Each path below is one point turned by a fixed rotation once a step. After each direction that follows a path, write how fast that rotation turns it, in degrees each step (0 if it stays still).
Each turn is a multiple of 5 degrees from 10 to 175, or 0.
Each row of a path follows its step; steps can be skipped.
Rotation 1:
step 1: [ -4  10  -5   0  15  -8 -16   8  12  -6 -25  -2  11  10   9   3  -6  18
  11 -15  -8   8   4  -3  -6   1   2   5  -9 -24  11 -10   0  -2  -4   3
 -20  -4  -7  -7   5 -11   4  22   5 -20  10  14  -8  14  10   4   1   3
 -16  -4   8   1   4  -3 -17  -4   1]
step 2: [ -7  14  15 -14 -15  -9   3   0  18  -1 -16 -14  12  -1  -5  -1   4  -3
  21 -24   2   2 -13  -5   7  10  -8   3 -17   7 -17  -1   8  -7  -7  18
 -15  -4  -5  -6  12   1  -5   2 -23  -3 -12  -3  -5   1  15  -7   9   0
  -2   4  10  -7   3  11 -11 -11  -1]
step 8: [ -9   2  -2  14   0 -17 -12  12   7  -8 -18  10  -1  -5  -8  13 -14  13
  13 -16  15 -26   4 -13   4   5  -2   6  -5   3 -13  -4   3  -1 -13   7
  -3  -3  -2   8   5  15 -20  -4  -2 -15  17  18  10 -10  -4   6  -2  -4
   7  -3   1 -13 -15  -4   1  -6   4]
step 11: [ -9  -2   3 -26  27 -12  -6   0  -5  13 -10  11   7  -2   2  -9  -7  11
  16  -2  14   1  -3   9 -10   3 -16   6  -2 -19  -1   1  -7  -1   6   4
 -11   5  -6   4 -18 -11  -9  -1  -3  -9  14  14  19   3   7   4 -15   4
 -11  -9  13   3 -14   5  -7 -11  -8]
step 14: [ -4  -3  -4   3   8 -10   7   3   3  -4 -12   6   5   1 -11  -4 -19   7
  30 -11   3  10  19 -13  -4  -5 -10  14 -25  -8 -13   5   0   3   4   6
 -10  -5  -9   7  10   8  15  -8  -7  -4  -6  -6   5  15  -1 -21   3   2
  -7  -9   2   1   3   9 -15  -6  23]
step 15: [ -4  13  23  -6   3   7   5   2  -1   9 -10   5   4   6  -4   5  -6   4
   7  -8  13  12  13  -9  -9   4   2   3 -19  -2  -9   8  -2  -1 -24 -10
  -3  14   4  -5   8  11  -3   4 -20  -4  15  14  10 -15  22  -8  -7  19
 -14  13   6  -6  11   2 -13   9   4]
step 16: [  9   4   4  -1  17 -17 -13   4  14  -3 -11   2  -4  -6 -13   9 -13  -7
  12   4  -3 -20 -14  -3   9   9   1  20 -21  -3  -1   2  -6  10   5  -1
  -1  -7  -3   2  -4   8  -2   3  -6  -2  10  29  10 -15  23   6   1  -7
   6   2   5   3  21  12  -9   3  -9]
step 17: [ 16   9   5 -16  13  -1  -6 -10   6 -12  -5   7  12  14 -11  17 -15   8
  16 -12  -3  11 -17 -12   4  29  -4  15  -9   5   0   7   3  -2   1   5
   0 -10   6   1  -4 -23   2   1   3   4  -2   7   8   2 -14  -4 -22  -6
 -15   1  -4 -11   5   0  -8   9   2]
step 20: [  5  17   0  -3   7  -1 -10  -1  23   3 -18  -4   7  -4   3  10 -10  10
  15  -9   2  -9  -3  -8  -8  -1  17   3  14   6  -2  -4  13 -15  -6   6
 -16  -9   7  14   0  16  -9   8 -23 -11  14  -1   6  19  -4  -5   8  -9
 -14   9  -2  -8  10  12 -13   8   9]
step 23: [ -8   6  10 -20  -9   3   3  -7   1   2 -18   5  12  -4  -4  -1  -1  13
  -2 -11  19   6  -5  -3 -13   3   9  16 -24 -19  -6   2   4 -25  -3   0
   9  -4 -11  16   0 -12 -14  13 -16   3  12  12  -7  -7   7  13  -8 -11
   3   2  17  -4   3   0  -4   2  -1]
Directions:
[ 0  1 -1 -2  0  0 -3  1  0 -3 -3 -2  6 -2 -5  0  6 -1 -2  2 -3 -1 -6  3
  0  1  3  0 -2  4 -4 -3  2 -1  1  1  3 -2  3  2 -1 -2  1  2 -1 -1  0 -2
 -2  4  1 -1  2 -4  3  3 -3 -2  5  6 -1  2  0] -> 100
[-1  2  1  2  1 -1 -2  1 -1  3  4 -1  2 -5  2 -1 -2 -5  0  3 -1  4 -3  2
  0  5 -2  0  2 -1  4 -1 -2  3 -1 -1 -5  0  0  0 -2 -2  1  1  1  0  5  4
  1  2  2  2  1  2 -6  3 -2  4  3  5 -1  1 -2] -> 70
[ 2  1  2  2  1  0 -2  0 -2 -2 -6  3  1  2  3 -1 -5  1 -6 -3 -2 -1  1  0
  1  1 -4  4  4  7  3 -3  0  0  1 -3  3  0 -2  0  0  2  3 -2  1  4  0  3
  5 -2 -1  0  2  0  1  2 -2 -5 -1  3  2  2  0] -> 35
[-5  0  4  2  2  4 -1  1 -2 -1 -1 -6  1 -1 -5 -4  1 -1 -1  1  2  3 -1 -4
 -4  0 -2 -1 -4  2  2  1 -2 -1  0  1  0  4  0 -1  2 -5 -5  0  0  4 -1  0
  2 -1 -3  2 -4 -1 -3  3  0 -6  0 -3  1 -1 -3] -> 175
[-4  4  4  0 -3  2  3  0  0  2  3 -4  5  5 -2 -1 -2  0 -1 -3  0  2  0  0
  1 -1  4  3  5 -1  4 -1 -1 -2 -3 -4  1 -3  0  1  0  2 -2 -2 -3 -4 -5  3
 -3  2  2  1 -4 -1  2  0  2  1  1  3  4  3  1] -> 135
[-1 -2  1  2  1  0 -1 -4  6 -4 -4 -5 -1  2  1  7 -1  1  4  2 -4 -2 -2 -1
  1  3  0  0  2 -1  3 -2  2 -4  2 -1 -5  2  1 -1  2 -2  0 -3  1  4 -3 -1
 -3 -1 -2  3  3  2  1  1  1  2  2  0  2  2 -1] -> 95
Rotation 2:
step 1: [ -7  -8  21   0 -23  -3  -8   6   1  -5  15  14  14   2   8  -4 -10 -12
   2   2  -7  -8  17  21 -11   4 -11  -1  -2  -3  -4 -14  -6  12   1  11
   3  12  -5   4  -2  -3 -13  -2  11   8   4  -7  21  -3   1  -6  11   3
  20  17  -3  -3  -8  -1 -16  10   3]
step 2: [  4  -5   5   2  15  -6   6   4   8 -18   1   8   2   0   0   0  -4 -12
  31  11   4   2  13  15 -10  -9   0 -17  -9  -3 -17   4 -13  16 -21  -6
   5  12  -1  -8   8   1  -1  -6  -1  -9 -11   2  13 -12   1   7  15 -14
   9   6   1  -5   9  -2  -2   1 -14]
step 5: [ -9  -5   4  11  -5  -7   0   9   6 -17  -1  -3   7  -2  -2   7   5  12
  24  -1  11   3   0  -2 -13   5   1  -8  14 -10  15   5  -2 -12  -9   1
  -5  -9  -9  15  -9  -7 -13  14  10   7 -11  -4  24   7  -4  -3  14   2
  22  10   1 -18  -5 -16  -9   5  -6]
step 6: [ -7   5  12  24   1  -8  -3   2 -14 -14   4   1   2   0   6   4  -1 -10
   7   4 -10 -13  19   9 -13  -5  -1 -11 -13 -19   7 -10  -2  15   9   5
  -1  14 -10   4   6  -4   3   9  27  -6  -8 -19   4  12  -3  -4  11  -4
   1   2  11  -1  -5   3 -21   0 -13]
step 9: [  4   7   8   3  -8  13  -8  10   5  -2  32  10   2  -7   3 -23  10  -2
  17  12   4  -7   8   1 -11  17  13  -7  10 -17  -3  -5  -5  -5 -12  -4
  -8 -11   2   8  19  -5   6   0   7   4   0  -9   7 -10   4   6   4  -6
   0   1  13 -18 -12  -8 -12  -7 -10]
step 10: [-12   5   4  11 -19  -8   0   5  -2  -8   2   8  -1   8  -6  -3 -14 -14
  11  -4  19   1  13  -1 -13   1   2  -6  15  -4 -17  -6   7   5 -14  -2
 -13  -5  -5  10 -18  -5   1  -2  19   1   0 -10  24  10  -3 -17   3  -3
  12  -5   6 -15  14 -11  -2 -12  -9]
step 13: [  3 -12   4   0  19   3  -9  16   3  -1  20   4   7   6  -3   1   6   4
  15   7  -1  -6  28 -10 -15 -12  -3 -15  -6 -13 -14  -3   9  -5   1  -5
   8 -15  -2  -5  -5 -13 -12   0  18  17  -8  17   4   5   4  -6   7   6
   2  -6  15   1  -7  -4   3 -11 -16]
step 14: [ -5  -3  15  -1 -19   6 -11   6  10  -2  17   3   6  -3  -1  -4   5   0
   2  19  11   0   6 -11  -2  23   4 -16 -14 -13   0 -26  -1   2 -22   7
 -12  -3  -5  11  -4  -4   1   5   7  -2  -9  17   1   9  -3  -7   8   4
  10  15   3  -9  -9  -1 -13   7 -13]
step 15: [  5   7  11  24   3  -1   4  17   0  -2  -6   6   4   0  -4  -4   8 -30
  14   6   3  -1  18  -5   3  -4  -7 -11   0 -16  -3   3   2   8 -15 -11
  -3 -10   5  21  -6   9  11  -5  12   8 -18   1   2  -1 -13 -14   8  -6
   0  -4   0 -15  10  -2   2  -2 -18]
step 20: [ 11  15   4  -2   1  24 -15  -5  10  -9   1  18  22   8 -10   7   0 -18
  20  10  -3   1  14  -8  12   3  -8 -14  -4   7  -6  -9  17  14 -18 -12
   5  -2   3   3   4   9  11  -3  10  10  -1  -7   3  -7  -6  -6   7  12
   7   0  -5 -10   1  -3   3  -6  -5]
Directions:
[-4  3 -3  2 -3  1  1  1  3 -2 -3  0 -2 -1  4  1 -1 -7 -1  1  1 -2 -1  0
  0 -4 -1 -5 -3  0  1  0  1  0  1 -2 -3  6 -3 -2  4 -2  4 -1 -3  3  0 -1
  2  1 -2 -3  1  4  0  2 -1 -2  5 -2  0  5  1] -> 80
[ 3  0  3 -1 -6  0 -9 -2  1  0 -2  4  2 -1 -4 -1 -3  2  0  2 -1  2 -3  1
  4  2 -2  0  2  0  4  0  2 -4 -1 -1  5  2 -3  1  1 -3 -3  5 -1  5  1  0
  0 -1  1 -2  0  1  0  3 -1 -3  0 -1  0 -2  4] -> 170
[ 2  2  6  0  2 -2 -2 -7  4 -2 -2  0  0 -1  1  3  2  3  0  0  0 -6  1  2
 -3  1  4  0 -4  2  0  6  3  2  2  0 -3 -1  0  0  2  2  2  3  0  1  2 -2
  5 -2 -4  1  3 -1  2  0 -5  1 -2 -1  0 -2  3] -> 20
[ 2 -5  0  2  1  0 -5  0 -2 -5 -3  6  2  0 -1  3 -3 -5  1 -1 -1  2  2  1
  4  2 -4 -2 -2  3  0 -1 -1  1  3  0 -4  1  1  2 -1  4  0  4 -1 -6  0 -4
  0  1  2  4  1 -1 -2 -5 -3 -1  3  1  3  2 -3] -> 80
[-1  3 -1  1 -3 -3  2  1  3 -5 -1 -2  1 -6 -1  0  3  0 -2  7 -5  1 -3  0
  0 -1  0 -4  1 -1  5  3 -1  0 -5  0  4  1  3  3 -2  2 -2 -1 -2 -2 -3 -1
  0 -1 -5  8  0 -1  0  0  3  0  1  1  1  0 -1] -> 115
[-4 -3  2  0 -4  0  2  0  5 -1 -1  3  3 -1  0  0 -3 -1 -2 -3  1  2 -5 -4
 -2  0 -2  4 -3  1  3 -1 -1  2 -1 -2  2 -4  1  0  2  2  0  1  2 -1  4  3
  5 -2  0 -1  0  6  0  2 -2  3  0  6  1 -2 -7] -> 110
[-3 -3  1 -5  0 -2  3 -3  1  1  0  2 -1 -1  1  0 -6  0 -1  1  0  0  0  4
  3 -5 -3 -3 -4 -4 -3  4  1 -1 -1  1  0 -1  3 -1 -2 -5  2  2  0 -1 -1  1
 -1 -2  5  2  6 -1 -5  2  3  4 -5 -1 -1  1  1] -> 70
